W = 162; 144; 108; 181; 101; 65; 115
The third entry from the left: 108
The 3rd entry from the right -> 101
Which number is the 4th entry? 181

M = [133 170  92  84 121]
Report the first entry.
A: 133
Report the third entry from the left.
A: 92
The 1st entry from the right -> 121

Questions about the matrix below.
1) The entry just right of the centre entry?
2) The bottom-left entry?
3) The entry just right of 134?
4) The 1st entry, reading row by row?
5) The entry in the top-right corner?
6) The entry directly above the centre entry?
7) The third entry on the diagonal from the top-right corner?
8) The centre entry?
115; 138; 122; 108; 116; 81; 107; 91; 65
122; 59; 101; 103; 77; 100; 131; 74; 53
93; 68; 86; 104; 77; 81; 83; 112; 70
72; 80; 120; 133; 137; 90; 105; 61; 105
77; 120; 127; 101; 88; 99; 109; 79; 127
110; 98; 121; 49; 89; 119; 134; 87; 97
75; 94; 106; 138; 101; 135; 59; 126; 95
131; 100; 112; 81; 139; 82; 77; 90; 87
87; 41; 100; 96; 90; 106; 19; 127; 85
136; 103; 157; 127; 164; 99; 104; 138; 96
109; 133; 61; 121; 66; 46; 96; 87; 102
1) 119
2) 109
3) 87
4) 115
5) 65
6) 88
7) 83
8) 89
